(in the rows, 128 means zero)
runs of hidden systems:
seq 1, puv (9 x 22):
[[155  91 191 120  87 106  98 163 159 168 130 172 168 121 137  83 124 165
  124 169 163 120]
 [104 133 169 105 209 170 152 132 130 139 143  79  99 116 119 126 151 143
  172 102 111  86]
 [ 93 139  44 160 107 125 127 115 153  66 141  97 135 138 134 158 105 106
  119 102 119 161]
 [169 132 150 118  69 124 107 124 164 138 112 214 132 129 157 136 126 134
  106 150 126 120]
 [123 117 182 126 167 153 173 132  83 169 109 120 107 106 154 100 159 112
  139 128 124 126]
 [ 94 122  83 140 147 113 107 148 136 108 146  65 155 119 130 107 123 127
  154 115 174 173]
 [138 138 121 124  93 135  87 149 182 117 132 156 143 148 115 165 121 149
  145 105 133  76]
 [112 123 159 146 120 162 184  95 132 136 124 147 107 135 144 135 132 112
  100 134  67  92]
 [131 116 117 109 144 113 146 117 134 110 133 116 118  92 168  95 127 116
  112 143 133 208]]
seq 2, Zapat (9 x 22):
[[151 105 122 107 173 115 149 155 109 143  90 116 132 111 119  91 143 128
  107 160 133 147]
 [129 144 129 114 144  98  70 135 107 126 155 108 129 141  99 122 127 124
  149 133 189 135]
 [118 128 116 128  74 112 123 115 103 132 153 113 133 151  85 161 115 135
  134  95  95 104]
 [118 118 117 140 145 136 164 108 119 108 111 137 124 124 111 126 105 147
   77 169  75 141]
 [170 148 103  78 168 109 108 118 132 128 110 134 107 119 132 115 143 111
  118 153 144 151]
 [143 124 136 126 101  94  98 166  69 143 122 133 124 142 100 144 138 105
  138 106 174 121]
 [ 98 127 138 150 101 124 123  93  91 156 145 112 164 144  90 114 109 170
  133 149 107 122]
 [136 114  91  89 163 121 149 131 156 103 130  91 120 118  95 127 118 159
  111 130  78 135]
 [144 152 108 132 157 113 103 131 115  85 119 148  89 148 116 155 122  81
   90 151 158 129]]
seq 3, kaseg (9 x 22):
[[129 134  71 157  94 144 136 147 135 112  80 158 158 106 169 148 125 132
  132 108 129 164]
 [147 114 161 104 145 152 127 150 186 158 110 147 143 122 144 107 148 155
  140 141 122  79]
 [ 87 126 156 134 156 141 145 114 130 129 169  72 106 138 134 118 141  97
  147 106 133 109]
 [109 138  94 146 105 118 107 124 150  76 152 129 124 121 153 151 103 112
  125 113 150 175]
 [157 147 128 106 119 151 120 132 153 123 106 182 119 113 145 162 131 152
  137 116 106 113]
 [113 123 149 144 151 166 164 129 124 159 101 122 131 123 161 109 156 113
  141 123 121 102]
 [109 117 123 128 137 119 115 139 167 118 156  89 137 123 154 100 135 110
  144 122 168 149]
 [119 141 130 120 115 132 102 138 151  90 161 133 111 127 121 172 111 141
  150  93 131 118]
 [113 146 121 150 120 169 150  99 136 121 110 158 126 122 156 149 123 134
  123 126  89 119]]
seq 4, puv (9 x 22):
[[129 133  86 112 144  87  80 144 133  98 150  92 126 130 122 121 125 102
  139 123 191 173]
 [135 141 147 135  81 127  91 146 114 139 134 162 136 153  97 171 123 146
  151 101 137  75]
 [105 117 146 141 126 151 175  85 117 155 125 119 140 135 116 107 124 150
  105 156  61 105]
 [152 119  91  85 172 105 131 132 153  95 126 107 112 103 132 109 126 124
  101 151 126 183]
 [143 161 124 136 126 117  80 148  99 108 122 162 105 144 128 167 134  91
  139 115 188 123]
 [111 123 154 146  69 125 136 104  85 185 138 121 154 150 113 118 135 130
  142 117 113  98]
 [123  92 128 111 167 128 154 146 146 125 123  97 146 107 100  97 114 186
  113 154  89 141]
 [136 165  90 111 178 131  94 113 160  80 134 130  96 141 127 153 125 102
  121 139 146 123]
 [144 138 122 131  55 105 124 119  91 140 129 157 110 148 130 162 138  79
  117  96 129 121]]
seq 5, tana (9 x 22):
[[ 83 130 102 207  77 120 129 150  63 100 126 124 133 135 149 159 116  76
  131  87 177 168]
 [166 140 139  88  79 111  92  77 161 152 139 186 155 111 144 103 111 183
  119 179 112 162]
 [129  97 164 107 197 155 186 166 102 156  98  95 111 118  94 117 150 152
  128 122  81  80]
 [ 89 139  62 174 147 108  91 141 137  94 134  81 151 156 130 119 123  79
  128 132 202 150]
 [171 138 124  73  37  98 108 100 149 134 158 167 109 135 122 168 125 126
  125  93  87 121]
 [ 90 115 201 183 166 168 172 127  81 120 119 156 116 116 128 124 103 158
  101 171 103 122]
 [150 149  69  85 176 106 105 109 135 148 108  90 140 114 153  79 160 104
  144 149 172 183]
 [153 101 119 121  74 113 119 208 122 134 106 140 140 143  83 177 131 143
  139  69 121  71]
 [ 64 147 155 184 123 141 110  48 143 118 187 119 143 164 122 105  92 133
  111 187 127 114]]
seq 6, mon (9 x 22):
[[147 124 146 118 138 102 114 161  66 122 120 138 102 128  95 147 123 120
  119 127 153 136]
 [114 152 111 144 117 119  96 102  80 150 123 127 158 153  85 130 120 151
  136 148 134 115]
 [142 104 116 108 106 116 155 127 125 138 117 123 136 137  86 131 120 150
   97 134  67 106]
 [139 128 136 136 157 116 126 122 120 103 119 152 102 147 109 130 116 101
   72 179 130 118]
 [163 162 106  91 107  97 100 101  79 146 122 144 111 138 109 147 140 104
  129 121 135 141]
 [124 111 160 148 102 119 131 157  61 139 117 150 137 126  91 145 109 162
  123 128 123 125]
 [127 133 116 126 152 120 117  95 117 158 114 117 157 153  88  92 126 154
  108 187 115 107]
 [162 112  95  89 127  97 142 149 122 110 118 115  98 142  83 155 130 107
   90 113  92 110]
 [123 151 143 164 112 117  99 107  93 104 136 178 109 157 113 152 103 103
   90 166 148 125]]
seq 7, Zapat (9 x 22):
[[113 144 125 152 161 145  95  97 170 140 115 143 170 144 139  83 124 148
  119 205 157 116]
 [154 106 140  62 119 107 132 152 168 141 162  84  95 131 120 132 159  95
  146  70 119  92]
 [ 76 129 163 202 123 140 137 131  76  81 146 147 106 128 137 158  92 110
  109 133 147 153]
 [150 167  82  88  97 142 118  57 165 163 115 147 158 110 163 113 141 159
  152 135  88 153]
 [150  73 141 131 157 129 159 240 130 117  78 132 121 113 119 136 140 129
  112 108 141 101]
 [ 81 173 150 167 150 138  79  56 125 148 168 116 141 167 140  94 129 100
  145 177 185 111]
 [151  92 112  63  55 103 159 148 164 128 162  93 116 104 129 151 136 134
  146  42  71 140]
 [ 87 138 158 213 183 175 139 146  94  71  96 184 118 120 135 154  84 153
   94 181 138 133]
 [168 173  64  58 114 126 103  53 182 194 114 111 151 134 169  90 186  93
  162 125 126 123]]
seq 8, kaseg (9 x 22):
[[126 124 114 105 140 101 119 124 127 150 147  68 125 149 115 102 154  83
  138 115 155 115]
 [110 120 142 155  81 103  99 144 109 101 165 137 127 138 110 155  96 129
  125 113 153 139]
 [136 153 121 110 124 142 127  84 124 130 120 162 134 113 125 135 111 180
  124 153  80 145]
 [145 103 110 117 157 130 171 159 111 142  84 109 118 123 123 119 152 103
  105 123 109 117]
 [118 132 133 152 133 111  86 132 132 139 136 123 146 157 126 104 133  97
  128 157 193 112]
 [134 131 141  92  77 103 110 104 119 141 174 118 125 124 109 139 121 150
  153  97 108 138]
 [109 111 134 163 146 146 159 149  95 100 105 144 126 111 115 144  99 161
  100 144  99 145]
 [150 150  74 102 157 125 113  97 157 142  97 123 140 143 131 104 147 112
  112 164 130 122]
 [142 102 156 117  90  99 130 166 107 149 140 119 108 147 113 138 148  83
  125  91 146  95]]
seq 9, rede (9 x 22):
[[115 132 113 132 159 177 162 164 118 133  84 120 139  86 157 144 147 163
  175  81 110 135]
 [101 129 109 171 154 152 121 145 162 139 100 111 158 141 174  94 155  84
  143 139 188 108]
 [127  95 147 105  86 110 115 162 200 123 180  99 128 128 146 121 135 111
  151  82 148 112]
 [ 78 131 164 172 121 173 148 132 137  83 156 141 109 103 163 165 102 147
  148  97 114 138]
 [128 162  86 119 140 162 134 103 159 139 101 131 139  94 204 116 158 120
  167 108 136 170]
 [133  94 117 142 127 136 136 221 145 132  86 119 151 119 143 130 150 121
  151  85 165 105]
 [ 80 125 191 169 121 151 110 118 165 139 176 120 136 141 168 101 130 109
  154 134 176 101]
 [110 116 108  94 110 132 148 128 179 103 173  78 119  94 155 138 126 141
  166  61 100 163]
 [ 97 146 105 189 148 187 136 159 151  82  86 167 138 111 175 166 116 139
  139 116 137 128]]
seq 10, rede (9 x 22):
[[134 139  66 110 147 124 110 145 129 113 113  99 138 147  74 157 127 147
  137 109 116  99]
 [121 133 130 166  92 136 131  97 143 135 120 164 133 169 130 132 124  97
   85 163 112  84]
 [167 103 157  72 112  96 147 122 128 134 146 137  96 101 138 111 131 121
  105 133 105 168]
 [121 146 130 141 176 130 108 156  56 104 112 135 113 117  96 156 112 155
  139 131 155 150]
 [125 162  89 126 108 121  93  75 120 179 121 114 170 163 113 106 148 122
  147 145 138 102]
 [136  68 127 116 102 108 168 161 153 124 129 110 136 138  91 121 115 141
   84 131  76 101]
 [120 151 169 136 174 139 120  89 130  86 150 162  81 131 139 136 105 111
   94 179 131 137]
 [171 160  77  69 102  97 105 113  88 142 119 124 109 119 120 155 150 107
  151  83 128 161]
 [114 109 133 190 105 131 131 167  68 147  80 157 177 141  97 127 110 163
  112 152 135 110]]
seq 11, mon (9 x 22):
[[157  66 172  95  92 121 198 171 118 156 115 133 108  96 138 122 143 128
  109  94  72 127]
 [106 135 152 162 204 121  82 141 121 104 133 126 130 141 123  92 114 118
  112 202 214 141]
 [151 165  48  63  93 112 102 102 122 151 134  86 133 138  95 164 154 131
  179  56  99 118]
 [ 85  84 182 212  88 151 173 167 119  85 131 168 126 132 131 157  83 142
   81 133  99 109]
 [155 170 110  80 164 122 100  33 163 173 126 132 142 133 158  58 151 117
  119 210 135 149]
 [169  92 123  82 133 108 158 234  81 102 103 116  73  93 107 188 145 116
  142  32 120 135]
 [ 58 164 148 242 121 147  66  94 106 128 143 155 180 181 124 117  96 129
  130 191 204  99]
 [176 112  88  13  79 107 162  77 169 187 143  81 140 104 110 105 158 165
  147  91  23 136]
 [ 99  81 183 203 204 148 167 224 114  27 109 164  75 118 127 160  85 113
   58 158 151 126]]
seq 12, foted (9 x 22):
[[133 153 108 137 117 129 103 121 125 180 102 124 146 155 161 106 177  63
  153 121 186  99]
 [116  81 190 123  66  96 126 150 125 144 183 114 141 114 124 106 112 153
  140 110 138 148]
 [ 89 146 137 141 191 163 133 106 123  92 144 114 120 121  94 144  95 192
  132 152  90 121]
 [163 144  31  85 130 122 139 114 158 123  86 115 125 132 134 141 155  94
  113 110  97 132]
 [135 112 153 178  74 114 117 166 125 122 114 186 127 151 151 139 126  78
   97 136 176 112]
 [114 143 208 107 155 141 119  81 108 174 168 119 117 115 147  86 143 143
  165 149 144 133]
 [125 104  88 101 143 107 139 178  98 100 128  75 133  95  86 145 112 177
  148  83 110 174]
 [109 158  70 176 130 159 100 110 174 114  93 152 172 170 117 146 116 140
  114 160 125  73]
 [163 107 156  79  81 110 165  97 164 162 145 139  92 135 162 112 158  65
   95 118  87 111]]
seq 13, tana (9 x 22):
[[159  82 169  81  95  86 133 150 129 113 166 137 104 135  59 147  97 167
   89 132  77 106]
 [ 88 163 113 163 199 136 132  83  65  91 131 108 101 143  96 135 105 119
  100 172 125 147]
 [181 137  50  95  84  85 127 121  85 152  78 140 133 125 132 132 153  82
  109 117 130 174]
 [139  96 178 155 101 107 111 170  93 151 112 171 156 157  71 122 107 161
   93 174 137  79]
 [109 137 127  94 163  95 114  65  98 150 179  53 125 146  83  82 128 124
  126 163 125 145]
 [147  98  63 113 110  94 157 183  86  82 105 109 109 113  83 175 110 126
   97  83  95 167]
 [123 168 104 177 124 124  86  76 112 113 107 188 143 176 104 138 100 120
   75 208 138 109]
 [171 109 155  66 103  87 160  98  65 201 129 112 100 128 115  93 167  84
  110 129 100 134]
 [109  86 143 169 160  96 114 215  64  94 116 115 148 123  69 123  89 172
  108 153 176 157]]
seq 14, foted (9 x 22):
[[114 152  82 118 132 134 122  74 156 135 138  97 143 158 107 122 130 128
  125 138  94  99]
 [151 106 113 121  85  97 146 133 131 102 129 148 101 135 127 147 118  85
   71 128 107 144]
 [125 157 165 151 160 135 103 107  86 132 120 165 110 138 139 122 129 105
  118 174 171 129]
 [152 122 125  75 123  95 117 135  90 176 128  90 141 113 108 100 153 140
  161 106 142 154]
 [ 93 104 118 173 116 119 118 166 117 109 131 111 165 152  73 138  95 167
  118 135 129 103]
 [128 148 111 101 139 134 132  50 179 137 148 116 121 159 121 112 134 112
  102 161  80  91]
 [156 110 120 112 102  87 147 152  92  89 130 143  72 122 128 161 120  70
   80 110 127 167]
 [114 176 145 167 155 139  75 101  73 149 108 165 144 140 137 114 129 125
  144 180 196 136]
 [160  95 135  60 101  91 135 141 110 198 133  85 155 114  93  89 153 165
  155 107 107 130]]

runs to name:
seq 15 (2 x 22):
[[112 124 110 158 143 153 165  97 119 194  76 112 173 151 132  74 159 116
  110 174 106  86]
 [151  75 131  88 150  79 131 165 184 100 160  88 104 139 105  98 125  92
   80 149 141 127]]
	rede
seq 16 (2 x 22):
[[ 81 118 149 178 155 188 144 149 168 149 106 116 169 135 151 108 141 151
  158 132 133  66]
 [126 106 125  79 122 130 153 122 223 105 178  84 106 110 163 122 137 114
  139  86  96 132]]
	foted
seq 17 (2 x 22):
[[101 148 181 161 223 150 108 111 109  78 139 160  96 141  93 132  84 157
   85 218 137 113]
 [176 184  53  38 104  87  93  49 117 157 144 100  98 153 107 145 166  71
  141  99 110 130]]
	rede
seq 18 (2 x 22):
[[126 146  96 160 118 147 122 139 132 115  95 154 128 162 116 168 130 107
  113 122 123  76]
 [136 126 158 120  89 130 138  84 151 170 136 150 133 133 167  96 146 105
  117 150 116 118]]
	kaseg
seq 19 (2 x 22):
[[122 140 126 126 150 147 132 127 178  75 145 139  84 110 185 149 127  86
  124 111 142 150]
 [122 142 134 150  69 139 124 128 117 135 125 163 130 111 188 146 137 101
  157  88 155 157]]
	puv
seq 20 (2 x 22):
[[152 118 171  88 100 101 100 131 137 144 164 141 115 137 102 132 124 141
  132 127 128 102]
 [103 134 136 142 147 142 156 119  73 128 128 108 113 125 109 143 125 135
  133 115 102 128]]
	Zapat
seq 21 (2 x 22):
[[141  95  60 110 138 151 188 141 197 133  70 114 164 105 149 102 141 153
  101 136  59 134]
 [142 122 168 132 203 123  99 172 168  94 128 148  92 139 145 114 133  82
   99 175 204 107]]
	Zapat
seq 22 (2 x 22):
[[141  97 133 100  77 129 149 123 189 189 126 115 165 136 145  90 157 131
  136 117  94  82]
 [ 92  89 180 158 143 136 161 163 149  63 173 117  82 123 129 151  97 111
   97 117 119 123]]
	foted
seq 23 (2 x 22):
[[ 93 109 168 145 123 149 167  81 196  87 176 139 109 107 188 107  97 124
   90 160  91 168]
 [165 159 103  73 199 136 123 144 143  80 112 137  61  91 165 161 148  94
  138 102 144 165]]
	kaseg
seq 24 (2 x 22):
[[111 138 113 102 138 146 154  69 173 133 155  91 122 113 165 102 138 122
  140 123  89 149]
 [139 116  82 135 148 137 140 194 148  73  89 139 113 111 137 168 124 120
  116  98 134 139]]
	rede
seq 25 (2 x 22):
[[116 164 173 115  87 158  74  77 187 186 167 146 171 148 141 114 139 175
  193 125 132  60]
 [ 81  73 168 126 138 163 215 144 165 123 165  60 115  91 158 110 131 141
  148  73  67 130]]
	tana
seq 26 (2 x 22):
[[131 162  35 129 137 147 141 117  98 152  62 109 160 106 164 126 162 120
  163  98 131 174]
 [144  77 148 148  78 116 122 200 179 144 104 163 178 128 144 105 126 150
  117 138 154 104]]
	foted
seq 27 (2 x 22):
[[ 82 119  79 145 143 103 138  89 136  85 172  58 123 153 102 116 102  99
   90 146 114 155]
 [183 143 121  74  87  92  79 131 145  99 142 186 106 119 113 168 106 151
  116 127 125 152]]
	puv
seq 28 (2 x 22):
[[148 121 177  94 113 129 135 125 144 130 152 154  92 137 103 156 124 140
  115 119  81  74]
 [105 142 123 145 153 139 162  87  79 107 127 127 102 112 138 132 112 123
  103 146  97 177]]
	puv
seq 29 (2 x 22):
[[118  96  83 168 176 121 171 159  71 149  56  89 150 170  70 101 145  96
   67 171 117  82]
 [145 117 119  99 124  63  75 107 186 134 185  89 125 183 104  81 137  58
   94 173 186 104]]
	foted
seq 30 (2 x 22):
[[113 144 180 123 138 137  90 155  86 123 155 139 128  78 146 138 116 190
  202  97 179 182]
 [110 151  68 127 129 175 130 107 162 149  96 113 195 106 134 123 131 213
  182 111  85 126]]
	tana
seq 31 (2 x 22):
[[123  79 115 158  63 119 157 172 124 149 103 127 182 120 125 116 118 162
  121 111 108 137]
 [103 118 173 140 186 162 138 115 188 112 145 130 121 141 130 106 118 140
  106 178 113  79]]
	foted
seq 32 (2 x 22):
[[123 188  98 159 110 162 119  58 101 127  97 187 127 156 122 170 118 130
  110 153  85  98]
 [166  91 133 103 119 104 180 134 105 174  87 132 122 110 161  78 161  79
   90 149 120 160]]
	foted
seq 33 (2 x 22):
[[ 92 172  81 142 174 181 115 105 178 119 121  95 140 149 134 147 143 130
  169 106 123  72]
 [116 112 119 145  54 137 161 124 177 123 143 130 116 134 190 142 145  60
  123  76 117 118]]
	tana
seq 34 (2 x 22):
[[115 184 116 133 165 164  98  85 195 106 143 139  97 154 179 142 151  64
  143 130 162  91]
 [130 130 147 119  61 140 143 137 143 135 148 144 103 102 202 157 153  83
  169  44 135 144]]
	kaseg
seq 35 (2 x 22):
[[ 91 109 118 152 172 139 151 134  70 185  96  60 189 118 102  68 143 169
  157 148 134 136]
 [140  92  42  96 110  81 111 161 199 100 139  66 158 149  87 118 121 124
  107 116 124 128]]
	tana
seq 36 (2 x 22):
[[144 184  72 143 104 142  93 112  69 135  74 182 152 129 115 175 122 157
  146 126 127 138]
 [129 100 142 144  85 127 159 102 122 204 102 129 176 149 123  74 144 129
  102 170  96  95]]
	tana
seq 37 (2 x 22):
[[194 137 145  79 103  67 109  99  53 197 106 157 106 148 113  99 161  68
   94 168 153 137]
 [132  94 168 109 119  79 117 168  15 169 137  97 151 104  62 105 115 191
  153 125 148 173]]
	Zapat
seq 38 (2 x 22):
[[116 147 154 106 143 140 105 115 121 154 161  92 112 170  73 153 147 128
  168  94 118  29]
 [100 108  92 147  97 120 172 101 122  86 146 108 121 138  90 153  89 140
   75 129  48 140]]
	puv
seq 39 (2 x 22):
[[ 88 186 109 190 126 189 141  62  77 125  95 173 142 125 149 159 112 153
  138 142  90 136]
 [174  97  62  83 124 120 155 155 191 162  68 116 169 108 156  84 164 127
  116 133 107 141]]
	Zapat
seq 40 (2 x 22):
[[141 124 148  96 125 108 110 100 186 100 177 139 103 142 113 130 105 131
   94 158 106 112]
 [146 151 122 107 121 129 143 111  85 102 125 155  76 118 122 183 121 117
  117  99  91 142]]
	rede
